A single turn carries every row of the set below to another of its rows. Some are shown first; where does it send the rows asked next?
Zov: [-19   8   2   1 -13  -4  -2  -7   3  -7  -4 -11  -7  -2  -7  12  18 -12]
zevof: [ -2  -3   3 -17  16 -23  16  10 -10   1   0  12   6  22  13 -17   8  22]
rimik: [-17  15  -6  14 -18  -8   0   3  -1  -4  -6  -6  -5  -4 -12   9  15   0]
Naf: [-15  15  -9  21  -8  -5  11   6  -2  -3  -8  -1  -2   7 -20   6  17   2]
Sebot: [  1   8   6 -23 -11 -11  -1   3  -3 -21   4 -12  14  35  18 -20  12  11]
tav: [-15  16 -15   4 -18 -14   8   2  -3  -1  -5   5   0  13 -22   1  16  -1]
ped: [ -1  -9  10 -20  -4 -14  -8  12  -9  -5  18   7   0  25  18 -20   8  -1]
kuve: [-10  16 -18   5 -19  -1   4   3   2   2  -3   0   0   3 -17   4  10   4]
roli: [  3  16  -4  -3 -17 -14   3  15  -8 -19  -1  -4  15  32  13 -22  10  26]
lasin: [  0   0   5  25  -1  -9   0  31 -13  -3   8   8  -1  14  14 -18   5  20]
kel: [  1  15   3  21  -4  -4   7  20  -6 -21  -5 -11  14  24  14 -16  10  29]
dig: [-12   7  -6  -9  -9   6   2  -8   9  -1  -1  -9  -2   4 -12   8  16 -11]
guniz: [ -3 -16  23  -5  14   0  -6  11  -3  -9  14  -4  -4  19  21 -11  11  -5]
siv: [-17   4   2  -4  -1  -1   6  -9   5  -6  -5  -8  -4  12 -15   9  21 -17]
zarev: [-17  15  -9   2 -24 -13  -2   0  -3  -3  -4  -1  -4   0 -11   6  15  -3]
Kored: [ -2   0   3   0  18 -22  17  16 -11   1  -2  11   6  18  11 -16   7  29]
nufo: [  4  -5  18  -2  14 -20   9   3   5 -12  -7 -16  14  26  26 -19   7   9]
feka: [ -3  -4   9   7  28 -14  18  16  -8  -2  -4   6   5  15  13 -10   8  25]
pev: [ -4  -9  15  -4  32 -11  16   8  -5  -3  -2   1   4  16  16  -9  11  17]
ruve: [ -3  13 -17  19  -4 -15  -3   6  -9 -10  19   3  -6  28  16  -3   5  26]
Matef: [  6   2   5   1   2 -30  10  10   0  -7  -6  -5  15  28  22 -26   3  20]
vep: [ -3   9 -15  -5  -7 -19  -8  -4  -7 -11  23   3  -6  35  18  -5   6  15]
sutef: [  0   6  17  16  10   6   5  12   1 -26  -4 -23  11  23  19  -9  15  16]
mefak: [  5  -2  16  12  17 -19  11  10   4 -11  -9 -14  12  23  24 -18   5  15]
fovub: [-13   9  -4   7  -3  11   4  -3   8  -2  -4 -11  -2   0 -12  12  14  -7]
Gov: [ -3  -9  20  22  15   3  -1  23  -5  -8   9  -2  -4  13  18 -10   9   7]
ref: [-11  12 -14 -11 -19  -1   2  -5   5   2  -1  -2  -1   7 -14   3  12  -5]
sif: [-18   8   2  17   1   3   8   1   4  -6  -8  -9  -4   7 -16  11  20  -8]
nava: [ -4  -9  10 -19  26 -18  14   5  -6  -1   1   5   5  21  16 -12  10  15]
fesa: [ -6   0   4  15  17   0  -6  -5   1 -17  20 -13 -10  27  24   7  10   8]
mili: [ -5   8  -6  31  10  -3  -3   5  -4 -13  16  -7  -8  24  20   4   7  22]
bolo: [-19  11  -3  -6 -19 -11  -4  -6   1  -5  -2  -6  -5   2  -9   8  17 -10]
Dad: [  6  -2  11  -9   5 -28   7   4   3  -9  -5  -9  14  29  24 -24   6  11]
Pon: [ -5   0  -3  -8   6  -9  -9 -11  -1 -14  24  -7  -7  33  23   2   9   4]
Sak: [ -1   1  19 -10   6   2   0   1   2 -25   0 -22  12  30  21 -10  15   5]
tasaz: [-11  14 -11  16  -9   6   6   4   5   0  -5  -6  -2   0 -15   8  13   2]
tife: [-16  10  -8 -12 -14 -11   5  -7   0  -2  -3   0  -1  16 -18   3  19 -12]
nug: [  6   2   9  15   8 -25  12  14   0  -8 -10  -8  15  24  21 -23   4  23]
zik: [  0  -1  -1  -2 -12 -18  -4  24 -13  -2  14  14   1  22  12 -24   4  14]
teb: [-19  11   2  13 -11  -2   0  -1   1  -6  -6 -10  -7  -5 -10  12  17  -6]

tasaz -> fovub
nufo -> Dad
bolo -> zarev
Now these:
feka -> pev
sif -> siv
Pon -> vep
Sebot -> roli
guniz -> ped

A single turn carries every row of the set below to another of its rows. Some are shown first; where does it send the rows asked next?
fuvig: [  8 -33 -27   5  15   1   0  -8   1 -15  -1  -3 -10   1  -2  -2   1  10
  -4  -3 -33 -28  16  -1  -6  10 -23  14  15   2]
piguf: [ -2  10  -9 -28   8 -21   2  -6 -35 -10 -21  -6 -17   7  19 -18   9 -26
  11   8 -26  -3  22 -11  14  -4 -11 -12  18  18]
Kazol: [ -2 -21 -28   5   5   0  20 -10   0 -17   5  -7 -12  16  18  -7  25   6
   4  -6 -38 -29  16  -8  19  -6 -15  19  19   9]
sut: [  3   0  -8 -31  11 -20   2   2 -40 -10 -22  -3  -8  10  21 -19  -3  -8
  16  -2 -19  -2  24  -3   8  -4 -14 -14  19  11]
zipen: [ 26  -2 -10  16  -2   0  -9  -3   2   3   4 -10  -9   9  26   1  -1   0
   6   7 -38 -29  16 -28   6   6   1   4   8  11]
gazi: [-14  -9 -22  -7  -3  -3  22 -16  -3 -21   7  -5 -16  22  20 -16  26  -2
   6  -6 -44 -23  11 -11  24  -8  -4   8  20  13]
Kat: [ -5 -13 -12 -24   4  10  -4  16 -22 -28  -1  -4 -23  -1 -12 -20  17  -8
 -10   8 -16 -22  12  -6   7  14   5  -5  22   8]
Fes: [ 11  -3   0  17  10 -16  -5  17  -4 -11  -5  -2  -8  23  19  -6 -22  14
  11   7 -34  -5  14   0  -5 -10   5 -13  12   3]
puzib: [ -7 -12 -12  -1   6  -6 -21  -3  10  -9   1  15 -23  12   2  -9  29   0
  -7   4 -29 -16  -7  -1 -10   0   2   5  -1  17]
Zisas: [ 27 -13 -26   1  14 -19 -24   3   1 -16  -9  -5 -28   0   2 -28  -4 -14
   8   4  -9 -20  20  -4  -8   6   5  -5  10  10]
Kig: [ 16 -14   3 -26  16 -18  -7  10 -32 -13 -12   5  -1   7  19 -18  -5   6
  11  -1 -15  -9  14   6   5   3 -17  -9  22  -7]
zesad: [ 19  -2   1  26  10 -10  -5   9  -4  -4   0  -5 -10  17  26  -1 -14  11
  14   9 -37 -15  14 -14  -3  -7  -2   1   8   4]
Samo: [ 11   9 -16 -19   6 -14  -4  -4 -13 -17  -4   4 -31  -2   3  -8  28 -35
   5   9 -40 -15  10 -20  17   4 -13  -5   3  12]
zorik: [-17  -6 -15 -23  -3 -16   9 -19  -6 -29  11  -9 -25  27  10 -22  19  -4
   9 -13 -43  -6   9 -14  12  -8   3  -3  15  15]
kevup: [  1  -6  -5  -6   1 -18 -18  17   1 -27 -15   1 -17  18   5 -17 -11   1
  -6  -3 -33   8  10   4   1   6  11 -26  23   9]

zipen -> Kig
puzib -> Zisas
Now these:
piguf -> Kazol
Samo -> fuvig
sut -> gazi

A single turn carries every row of the set below to another of its rows. Some are shown first; where does it send the rows asked next?
mit: [ 23   1  13   4  -3  -7  22   3 -11  -9  13  -9  12  -5  -3]
kugu: [  9 -25  -9  -7  11   1  -5 -18  -1  14   5  11  -1   3 -15]
lifo: [  2 -17  15   2  15   3  -7   8  -3  10  16  13   4   1 -25]
bafi: [  8   3   3   8   2  12  10  -7  -2 -11   2  -6 -25 -10  10]
mido: [ -8 -14  -4  -4  10   9 -11  -1  -9  19  -5  -7  -1   5 -20]
perok: [ -9 -16  -1   4  10  10 -13   3  -6  17  -7  -6   4   3 -24]
lenam: [ 20 -10  -7  10  -3  12  14 -10   1  16 -17 -12   5  11  17]
duvif: [  5 -23  11   3  23   7  -1  -8  17   8  -7   5  -1  14  14]
zibaz: [  0   1  -7   1  12   6   1  13  -9  18   7  10 -14  -9 -12]
vumi: [  1 -16  19   3  26   3  -4  10  17   8   3   4   1   7  13]
Zaba: [ -7 -15  -7   2  10  10 -13   3  -7  21  -2  -9   2   0 -19]
fuzis: [  8   4  29   5  -2  10 -18   6   6 -15  10   6  -5  -2   0]
duz: [ -6 -15  -1   3   8  15 -15   3  -8  22  -4  -5   2   6 -21]
zovin: [  7  -9  -6  14   4  19  -6  -3  -4  14 -12  21  -6   5 -21]
sikeg: [ 25   1  21  -2 -17   0  -1 -15  -8  -8   2   6  15  14  -2]
nafi: [ 14 -16   9   0   4   8   2 -20   3 -10  19 -10 -13  -3  10]
bina: [ 19   2  13   3  -4  -9  20  -3 -12 -12  12 -10   9  -4   0]
Poku: [ 26  12   7  20 -15   5   0  10  -6  -5   5   1  13  -9   3]
bog: [  8  -5  19  -7   9  -4  17  11  -4  11   8 -19   8   6  12]
gole: [ 30  13   4  17 -16   7   1  11  -6   0   5   3  12  -7   2]
gemin: [ 12  11  15  16  -4   9   3  23   1  10 -18  -1  11   6   7]
Ger: [ 16  -5  12  17  -8  15 -18 -11  13 -16  -7  10  -3  -1   1]
Vuva: [ 28   0  18  -6 -14  -3   2 -13  -6  -7   2   6  17  12  -4]
Fis: [  0  -5  11  10  22  12   1  15  12  13  -4   4 -10   5  18]
pitu: [ 29   3   0  10 -18  15  10 -15 -13   4   8  -4   0   7  10]
lediz: [ 32   2   0   8 -17  16  13 -15 -13   5   4   0   2  10   6]
dogid: [ 20 -17  23   1  -3   3  -8  -5   9   9  -4  -3  26  21   5]
Kage: [  5 -10   6  11  17  16  -4   0  15  13 -17  11  -8  12  16]

Ger -> nafi
sikeg -> bina
Now these:
duz -> mido
gole -> lediz
zibaz -> zovin
Kage -> duvif
bog -> gemin

